Here are some numbered points:
[ 0.1  0.   0.1  0.  -0.1  0.1 -0.1 -0.2] 0
[ 0.1  0.1  0.4  0.1 -0.8 -0.3  0.1 -1.2] 1
[-0.3 -0.3  0.1  0.1  0.1  0.   0.   0. ] 2
[-0.3  0.3  0.7  0.   0.4  1.5  0.7  0. ] 3
[-0.1  0.3  0.3 -0.1 -0.1 -0.3  0.1 -0.1] 4
[ 2.  -1.2 -1.9 -1.2 -0.2 -0.3  0.   0.4] 5
[ 0.2 -0.4 -0.1 -0.2 -0.2  0.1 -0.2 -0.4] 6
[ 0.4  0.2 -0.3 -0.6  0.1  0.  -1.   0.1] 7
[ 0.5 -0.9 -0.4 -0.3  0.1  0.1 -1.4 -0.4] 8
[-1.3  0.7  0.8  1.8  0.  -0.8 -1.1  0. ] 9
[-0.5  0.2 -0.2 -0.1 -0.1 -0.1  0.   0. ] 10
[ 1.7 -0.8 -0.8 -2.6  0.3  0.7  2.5  0.2] 11
[-1.1  1.8  1.3  1.  -1.3 -1.6 -0.1 -0.1] 12
[ 0.2 -0.3 -0.1  0.1 -0.1 -0.2 -0.3 -0.8] 13
[ 1.4 -0.7 -0.5 -1.7  0.4  0.2  1.7  0.1] 14
[-0.7  0.1  0.8  0.3  0.   0.  -0.1  0.2] 15
[ 0.3 -0.4 -0.3  0.2 -0.1  0.2 -0.4 -0.4] 16
[ 0.1  0.  -0.4 -0.2 -0.1  0.1  0.  -0.6] 17
[-0.4  0.2  0.8  0.1  0.6  1.1  0.2  0.4] 18
[-0.5  0.3  0.7  0.2  0.1  1.7  1.7  0. ] 19
[ 0.3  0.3  0.1  0.  -0.2  0.2 -0.1 -0.1] 20
[ 0.2 -0.1 -0.1 -0.1 -0.4  0.  -0.1 -0.4] 21
[-0.2  0.3  0.  -0.2 -0.7  0.  -0.1 -1.1] 22
[ 0.2  0.1  0.  -0.1 -0.4 -0.1 -0.1 -0.4] 23
[ 0.3 -0.2 -0.5 -0.3 -0.2  0.1 -0.7 -0.8] 24
[-0.1  0.1  0.   0.1 -0.4  0.  -0.1 -0.7] 25
New points follow, each followed by the numbers of its two nearest points above, nearest first.
[-1.5  0.9  0.6  3.3  0.  -0.3 -2.6 -0.2] 9 12
[ 1.6 -0.8 -2.8 -0.5 -2.5 -5.5 -0.8 -1.7] 5 1
[ 2.  -0.8 -0.9 -3.7  0.3  0.2  3.6  0.5] 11 14
[-1.   0.4  0.8  0.4  0.2  0.2  0.2  0.1] 15 18
[ 1.6 -1.9 -2.6 -0.1  2.2  4.1  0.1  3.5] 5 14
[-1.9  3.9  2.3  2.2  0.6  0.3  6.4  6.1] 19 3
[-0.9  1.   1.5  0.4 -1.3 -1.7 -0.1 -0.8] 12 1
[ 0.2 -0.3  0.  -0.4 -0.1  0.1 -0.2 -0.3] 6 21
[ 1.4 -1.1 -2.1 -0.6 -0.7 -1.9 -0.6  0. ] 5 8
[ 0.1  0.   0.  -0.1  0.2  0.1 -0.2 -0.1] 0 20
[-1.1  0.4  0.6  2.5 -0.3 -0.4 -2.1  0.1] 9 15
[-0.2 -0.1  0.5  0.1  0.6  1.   0.2  0.5] 18 3
[-0.3 -0.1  0.2  0.2  0.2  0.1  0.5  0.3] 2 10
[ 0.3 -0.4 -0.6 -0.4  0.1 -0.2 -0.9 -0.7] 24 8
[-1.1  1.4  1.2  0.6 -1.6 -1.4 -0.3  0. ] 12 9
[-1.2  1.5  1.6  1.2 -1.2 -1.3 -0.2  0.2] 12 9
[-1.   0.4  0.4  1.4 -0.2  0.  -1.6  0.1] 9 15
[ 0.4 -0.9 -0.6 -0.7  0.  -0.1 -1.9 -0.8] 8 24
[-0.3  0.2  1.   0.3  0.2  0.3  0.1  0.1] 15 18
[-0.6  1.3  1.2  0.6 -1.6 -1.1 -0.2 -0.3] 12 1
[-0.8  0.3  0.8  0.3  0.4  0.8  0.2  0.3] 18 15
[-1.3  0.5  0.9  2.9 -0.2 -0.6 -1.2  0.2] 9 15
[-0.4  0.2  0.6  0.2  0.4  0.9  0.2  0.3] 18 3
[-1.   0.4  0.9  0.7  0.1 -0.2  0.   0.2] 15 4
[-0.8  1.7  1.4  0.8 -1.5 -1.1 -0.3 -0.2] 12 9
[-1.1  0.5  0.8  1.4 -0.1 -0.4 -0.8  0.2] 9 15
[-1.3  0.6  0.4  3.2 -0.1 -0.3 -2.9  0. ] 9 15
[ 1.2 -0.9 -1.4 -0.2 -0.4 -2.4 -1.7 -0.1] 8 5
[-0.5  0.3  0.8  0.1 -0.1  0.5  0.2  0.2] 15 18
[-1.3  0.7  0.5  2.9 -0.4  0.1 -3.1  0.1] 9 15
[-0.4  0.8  0.9  0.2 -0.7 -1.2  0.2 -1.2] 1 22
[-1.1  1.8  1.1  1.2  0.3  0.1  3.8  0.5] 19 3
[-1.2  0.7  0.9  1.7  0.2 -0.5 -0.7  0.3] 9 15
[-0.8  1.1  0.8  0.8 -1.5 -0.7 -0.3 -0.7] 12 1
[-1.3  1.9  1.6  1.1 -1.  -1.3 -0.4  0.1] 12 9
[ 1.8 -0.6 -2.4 -0.5 -1.4 -3.8 -1.1 -0.7] 5 24
[-1.   0.6  1.   0.9 -0.2 -0.3 -0.1  0. ] 15 9
[-1.5  0.8  0.8  2.1  0.1 -0.2 -1.3 -0.1] 9 15
[-1.   1.5  1.4  0.8 -1.5 -1.5 -0.1 -0.1] 12 9
[-0.4  0.4  0.5  0.4  5.4  0.7  2.   6.2] 18 3
[-0.5  0.3  1.   0.3  0.5  0.9  0.3  0.5] 18 3
[-0.2  0.2  0.7  0.3  0.2  0.3 -0.1  0.2] 15 2
[-1.3  1.5  1.4  0.9 -0.8 -1.1 -0.5  0.2] 12 9
[ 0.3 -0.2 -0.2 -0.3  0.2  0.1 -0.7 -0.7] 24 13
[-1.1  1.6  1.3  1.3 -1.1 -1.5 -0.3  0.2] 12 9
[ 0.1  0.   0.3  0.1 -0.8 -0.3  0.  -1.4] 1 22
[-0.4 -0.2  0.2  0.1 -0.2 -0.1 -0.3 -0.6] 25 13
[-1.1  0.5  0.5  2.7  0.  -0.2 -2.4  0. ] 9 15
[ 0.5 -0.7 -0.5 -0.5  0.1 -0.1 -1.5 -0.2] 8 7
[-1.3  1.6  0.8  1.1 -0.2  0.4  3.4  0.2] 19 3
[ 1.9 -0.6 -1.9 -0.9 -0.7 -2.2 -0.5 -0.4] 5 24
[ 0.8 -0.2 -0.3 -1.   0.6 -0.3 -0.3  0. ] 7 6
[-0.5  0.5  0.4 -0.3 -0.1 -0.5  0.1 -0.6] 4 10
[ 1.8 -0.8 -0.7 -3.8 -0.2  0.3  3.9  0.4] 11 14
[ 0.3 -0.5 -0.4 -0.5 -0.1  0.1 -0.8 -0.7] 24 6
[ 1.  -0.2 -0.5 -1.3  0.1  0.1  0.7  0.3] 14 17
